Here is a table of points, one per row:
[-19  19  -1  27  -4  24 -32 -24 -50 -34   7   7  31   2   3 -55 -38   4 -17 -43 -20   8  -4   2
   0 -19 -34 -28 -22  -9  29 -15 -35 -24  18 -52 -16 -15  10  34   0 -14   2  51  -7   2  37  61]
[ -4  -8  10 -24  11  28  -7  25 -38 -32 -35   8 -11  25 -45  31 -21  20   0 -13 -19  44   9   9
 -14  30 -10 -17   2  20 -31   2   8  41  -1   2 -41 -14 -27   7  24  23 -32 -28   5  -7 -16  42]
[-22  18  62 -29   2   5  -1  29   5  36  36 -23  -9 -97   6 -15  -4  -5  20  -1 -49   7  -7   0
  10   4  29  25  29   8  17 -10   4   3  33 -37 -19  18  28  -5 -31  45 -35   8 -18 -26  -9 -26]
[  3 -34 -26 -16   6  20   6   6  16  38  12 -33 -10   4   1   5  43 -21 -17 -25 -22 -37  -8  -2
 -22  -8  -8  38 -39 -41   9 -11  -9 -37 -14  -4 -20 -43   9   5  15  -8  27  17  41 -17 -38   8]
[ -3  21  25 -24  24  18  29 -29 -44  -4  43  -7  22  -7  24 -50 -24 -24  -7 -23  14  24  34  13
  -7  40   4   1 -17  -8  33 -26  13   6   0  66  29 -12 -54   6 -32   8  -1   1 -49  -3 -14   7]
[  4  -3 -31 -16 -21 -17  33  18  19   5  24  28 -28   8  20  12  30 -50   8  -8   6  18  14  -3
  -1  41  16  25  33 -12 -22  -8  23  -5 -61 -29 -25  38  23  47 -21 -11  12  34   6  -7   5  15]
[ 33  44  19 -44   2   8   2 -20 -54 -41 -22  -6  11  -6  -5  12  20 -12  -9  36  31 -22   1  -2
  20   3  16 -25  25   1  11   0   9  22  34  23  13  20  14   0  75  28  -4  14  26  14  -7  50]
[ 14  -7  64  16   2  -4  30 -34   5 -49  10  11   2   4 -24 -33  -4  31  12   4  -5  28  30 -38
   1  -8 -22  26  38  -2 -38 -41  10   4 -36  41  39 -16  27 -14  18  21 -21  -9  18 -16  12  26]
[ 16   8  12  31   7   8 -42   9  25 -46 -30  14 -21  -8  39  20   9 -13  -3   7  19   5  -4  16
 -43 -14 -26  25 -13 -38  16 -19  25  -9  27   1  23   5 -25 -26 -16  22 -44  -1   8  12   2  -6]
[ -9   4 -48  18 -77  -8   0 -16  40  -3   2 -25  -6  11 -11 -26  33   9 -38  17  -3   6  -2   8
  17  23  15  28  -9  -5   9  -9   1 -10   0 -28   8  -3 -27  -8  23  38  21  -9 -42  -9  -8 -23]
[  1   2  -9  22  18  -7  12   4  48  -4 -15   4  15 -20  19  -6  34 -29   3 -23  25  28 -36  -7
  25 -22 -25 -45  29  -5 -28 -24 -13  38  16 -12 -11 -24   0   5   0 -17  54 -34 -30  -9 -17  17]
[ 42   1  18  30  17 -15   5 -19 -11  88  -6 -12  24   5   0 -11 -19  11 -31 -13 -20 -30 -46  24
  -4  -1   2  23  41   2 -25  -3   2   1  23 -19  12  26 -15  15 -17   4 -50   8  13 -35  35 -16]
[  7  21   2  11  -6  -8 -19  32 -14   7  26 -10 -44  34 -13   1 -14  20  -5   1  30 -16  12  11
 -20 -55  45   5  12 -22 -31   7  19  34  12 -18  -7 -24  -1  11 -30 -40  29  28 -26   4  -6 -22]
[ 17 -34 -43  -1 -45  21  20   2   7  14  28  21 -41  35 -12  13  17   5  20   2  -9 -41 -13  17
  15 -10 -58  16  43   7  20  -7   7  18  45  78 -44 -19  10  13  -1  -1  28  17  -4  -3  17 -24]
[ -2  -4 -17  27  40  10 -52 -11   7 -15   7   0 -27  40  16 -11  44  11   6   7  -5 -21   3 -10
   7  33   8  -1  13   2  -2  -2  -9  25  -5   1  21  25 -28 -15  19 -62 -29 -15 -10   4 -27  18]
[ -2 -88  -2 -33  -5 -22  10  17 -20  -7 -12  -1 -10  47  20 -10   4  -4 -10   6  14  29   9  -6
  -7 -34  14  28  20  24  21  -5 -38  -5  14 -32   4  40  15 -26 -25 -14  15 -11   8 -16 -25  10]
[-18  -4 -21 -25  -3  27   7   2  18   4 -13   4 -27  16  14  20 -47  16  19   6  15 -12  13  -1
  11  21 -38  30  -1 -16   4  11  26 -15  10 -45  49 -17  24  23 -17 -26   0 -55  -4  30  -1  27]
[-17  32  -4  60 -18 -15  11  38 -54 -24 -20   6 -19  42  -3  -2   8 -47  -2 -11  -6 -12  -5   5
  37   9 -11  26 -41  25 -20 -19 -17  -7   7   4   3  -6  55 -23   3   7 -19 -16   8   2  -2 -11]
[-36  19  27 -17  28 -11   7 -16  17  17 -43  26 -50   0 -28 -26 -16  11 -35 -17  14  11  21  -1
   0  30 -13 -39  38 -21  20  12  16  12 -15  13   2   9  34 -57  38  26  20  15  24   6  -2  -1]
[ 16  10   9 -14 -22  11   1  23  43  -1   9  11   1   2  -7  22  23  -8 -27  11 -17  42  38   6
  27 -46 -12  -4  -9   1  -5 -19  17 -38 -10  -2   3  16 -48  10   2 -38  29 -14  50  16  16  -3]
[ 20 -27  -1  24 -30  -2  -9 -13 -45  -5   3 -30 -20  -3  -3  16 -16 -38  27  21  14 -15 -48  11
   9   3 -10 -29  16  10   2  -7  33 -49 -40  -6   1 -14 -18 -22   5 -25  26  -6 -23  -3 -15  -3]
[  -1  -12  -36   28   15  -13   12 -100   23  -24    7    2  -13   -7    6   45  -27  -26   15
    7  -20   -8   33   12   22  -41   11    8  -33  -11   -8   16  -12   55    6  -35    1    8
  -11  -10    0   12    4   25    6  -28  -22  -15]
[ 13  34  -1  -4  13  -3 -22   0  18 -33  52  19  15  25 -40  27   6  -5   8  -4  24  20 -55  37
   7   3  17  23   2  -7  27  11 -32  -2 -17 -12  -1 -14  25 -21  -3  -4   4 -22  13  -3   6   7]
[ 22  12  -2  13  18 -27  -6   5  15   5 -21   3  29 -66 -26  18 -25  45 -13  15 -41   8   9  14
   5  43  46   0 -15   0 -12  -4  20 -48  50  15 -16  13  23  18 -48 -32  21  19 -13 -22 -19  14]
[ -1 -18  16 -15  22  32 -15 -13  79  32  20  -8  22  63   8 -36 -46 -38  21  15   7 -10   9  -2
   1   8  15 -80 -48  36  -4   1  -7 -14  23   2  19 -17  -6   7   1  26 -42  40  -6  26 -14  12]
[ -7   6 -26   7  14  11 -25   4   0 -12 -37   9  16  24   6  21 -16   1  -1  26   5 -18  27   1
  10 -24  25   6  62  -7  10   9 -33 -21 -23  -3 -66 -36 -13  30 -23  17 -26   5  -9  13 -23 -22]
[  4 -41 -23  24   0  -5 -12  25  10  59  19  -5  39 -82 -58   3 -33  -9 -15 -27   6 -28  47 -25
 -14  18  13   8  30   1  -8  14 -25 -11  19  -3  31  19 -13 -27  -3  13 -30  10 -24   7  46   7]
[-48 -16  41  47   7  13   7  20  -3 -13   4   1  -9  -3   3  20  28  -9  -5  35  22 -41   9  -4
   3  19 -10   4  -2   6  41  26  21  13 -10 -29  16  -4  -8  63  15  13  33 -16  13 -10   9 -16]
[ 35 -13   1  -8  -7  54  61   5  25 -64 -33 -31  20 -50   4 -15 -22  18  18   4   2   5 -41 -14
  -4  26  13   3 -13   9 -24  16  -2  30  -8  12 -24  29   2  -3  20 -23   2  17  24  24  -1 -83]
[-14   8  25 -10 -49 -63  10  19  15  -3  -3 -15  70 -13  16   2 -42  29  24 -17  12 -33 -23 -26
  -7  37  -2  13  -9   7 -33   7 -16  28   7  23 -48  22 -15 -36  28  -9  18   8  46   7 -17 -40]
[-46  23  28 -20  11  43  20 -19  -2  16   6 -26   1  43  13   5 -19  50  -2 -19  24  30  15  -9
 -30 -20  24 -30 -16  -1  -3  -4  22 -44  10  38 -39  22  38 -20  20   0   0   3 -44  -1  51  35]
[ 17 -17   1  11 -15  -7   2  25  14  27 -29   2  22  28   0   0   4 -23  34  -8 -27   7 -11  -6
 -13 -42  -9  30  -4 -33  27  31  -4  10 -21  38  17  13  11  21  43  12  36 -17 -21  13  -5 -25]
[  2   7 -29  -7  38   1 -55 -10 -36 -13  27 -14 -14   0  21  14  10   1   4  -1  -6  38   4 -12
 -26  13 -17 -17  -4  33 -34   3   5 -12  11  -3  32   5  -1  17   6  36  36 -25  30 -11   0 -45]
[ 23  23 -28  16  -6 -30  64  45 -33  17  10  27   4 -32   7  10  15  44  11 -11 -30 -26 -12  -4
  -8   3  17 -96  -6 -28   7  -5 -18 -22  22 -40  26   3 -13  -3  -9  14 -47 -10  -4 -33   4 -19]
[-35  22 -38  -4  12  -2   9  19  -7  53 -18  36  -4 -38   3   7  20  25  16  32  27  24 -21  -3
 -18 -29   1  48 -12  41   3 -17 -21  10 -21   9  31 -16 -22   3  23  -6   9  -3  19 -12 -14  35]
[ 14 -14   9 -19 -16 -31 -19 -32  -9  30  45   4   1 -39  20 -42 -29  -2 -35  12   7  46   9   7
 -12 -12  11 -41 -59  -4  16  22  -6   0 -24  39 -27 -14  22  27  30 -25 -52 -26  -8  36   5  11]
[-26 -16  -5 -53  46 -38 -33  20  11 -48 -23  11   9  -6  14   6  24  -1  -6  -7 -22 -60   0  -5
  11 -27  14   1 -16  30   8  -4  58  10 -36  12  14  -6  -8 -23  -1  -9 -19  -7  -6  -7  33  -5]
[ -21   13   -1   13  -20    4   -5  -21  -29    7   -8   -1   16   11  -10  -16   53   -5    0
    3   -4   -5  -21  -10    3   -9   -4   -9   -6   -4   -7   92    9   19   -5   10   23   -9
  -12  -26 -106   15    1   -1   29   48    8   25]
[ 27  13  23 -41 -11 -10  -4 -16 -11  23 -32  -8  -9   8   3  29  35  20  12   4   9   6   9  -4
  11  17 -46  22 -37  10   5 -19 -52  -7 -41 -16 -12  -7  -3   7 -23 -16  26   5 -39  14  17 -22]
There is one direction along which these points spread out most. Take the direction at right angles to it along which they spread out most. Go by this last direction. How many in every 100 of the points above lie lower along it than each point below? Round to a whole number. More than half of the points above lie lower than the first one.
[  7  21   2  11  -6  -8 -19  32 -14   7  26 -10 -44  34 -13   1 -14  20  -5   1  30 -16  12  11
 -20 -55  45   5  12 -22 -31   7  19  34  12 -18  -7 -24  -1  11 -30 -40  29  28 -26   4  -6 -22] 33
[ 16   8  12  31   7   8 -42   9  25 -46 -30  14 -21  -8  39  20   9 -13  -3   7  19   5  -4  16
 -43 -14 -26  25 -13 -38  16 -19  25  -9  27   1  23   5 -25 -26 -16  22 -44  -1   8  12   2  -6] 67
[-19  19  -1  27  -4  24 -32 -24 -50 -34   7   7  31   2   3 -55 -38   4 -17 -43 -20   8  -4   2
   0 -19 -34 -28 -22  -9  29 -15 -35 -24  18 -52 -16 -15  10  34   0 -14   2  51  -7   2  37  61] 87
[ 23  23 -28  16  -6 -30  64  45 -33  17  10  27   4 -32   7  10  15  44  11 -11 -30 -26 -12  -4
  -8   3  17 -96  -6 -28   7  -5 -18 -22  22 -40  26   3 -13  -3  -9  14 -47 -10  -4 -33   4 -19] 13
[ 22  12  -2  13  18 -27  -6   5  15   5 -21   3  29 -66 -26  18 -25  45 -13  15 -41   8   9  14
   5  43  46   0 -15   0 -12  -4  20 -48  50  15 -16  13  23  18 -48 -32  21  19 -13 -22 -19  14] 8
[  2   7 -29  -7  38   1 -55 -10 -36 -13  27 -14 -14   0  21  14  10   1   4  -1  -6  38   4 -12
 -26  13 -17 -17  -4  33 -34   3   5 -12  11  -3  32   5  -1  17   6  36  36 -25  30 -11   0 -45] 72
[ -2  -4 -17  27  40  10 -52 -11   7 -15   7   0 -27  40  16 -11  44  11   6   7  -5 -21   3 -10
   7  33   8  -1  13   2  -2  -2  -9  25  -5   1  21  25 -28 -15  19 -62 -29 -15 -10   4 -27  18] 74
[ 17 -17   1  11 -15  -7   2  25  14  27 -29   2  22  28   0   0   4 -23  34  -8 -27   7 -11  -6
 -13 -42  -9  30  -4 -33  27  31  -4  10 -21  38  17  13  11  21  43  12  36 -17 -21  13  -5 -25] 28
[ -7   6 -26   7  14  11 -25   4   0 -12 -37   9  16  24   6  21 -16   1  -1  26   5 -18  27   1
  10 -24  25   6  62  -7  10   9 -33 -21 -23  -3 -66 -36 -13  30 -23  17 -26   5  -9  13 -23 -22] 41
[ 35 -13   1  -8  -7  54  61   5  25 -64 -33 -31  20 -50   4 -15 -22  18  18   4   2   5 -41 -14
  -4  26  13   3 -13   9 -24  16  -2  30  -8  12 -24  29   2  -3  20 -23   2  17  24  24  -1 -83] 15
[ 20 -27  -1  24 -30  -2  -9 -13 -45  -5   3 -30 -20  -3  -3  16 -16 -38  27  21  14 -15 -48  11
   9   3 -10 -29  16  10   2  -7  33 -49 -40  -6   1 -14 -18 -22   5 -25  26  -6 -23  -3 -15  -3] 51
[  -1  -12  -36   28   15  -13   12 -100   23  -24    7    2  -13   -7    6   45  -27  -26   15
    7  -20   -8   33   12   22  -41   11    8  -33  -11   -8   16  -12   55    6  -35    1    8
  -11  -10    0   12    4   25    6  -28  -22  -15] 38
[ 33  44  19 -44   2   8   2 -20 -54 -41 -22  -6  11  -6  -5  12  20 -12  -9  36  31 -22   1  -2
  20   3  16 -25  25   1  11   0   9  22  34  23  13  20  14   0  75  28  -4  14  26  14  -7  50] 90
[  1   2  -9  22  18  -7  12   4  48  -4 -15   4  15 -20  19  -6  34 -29   3 -23  25  28 -36  -7
  25 -22 -25 -45  29  -5 -28 -24 -13  38  16 -12 -11 -24   0   5   0 -17  54 -34 -30  -9 -17  17] 49
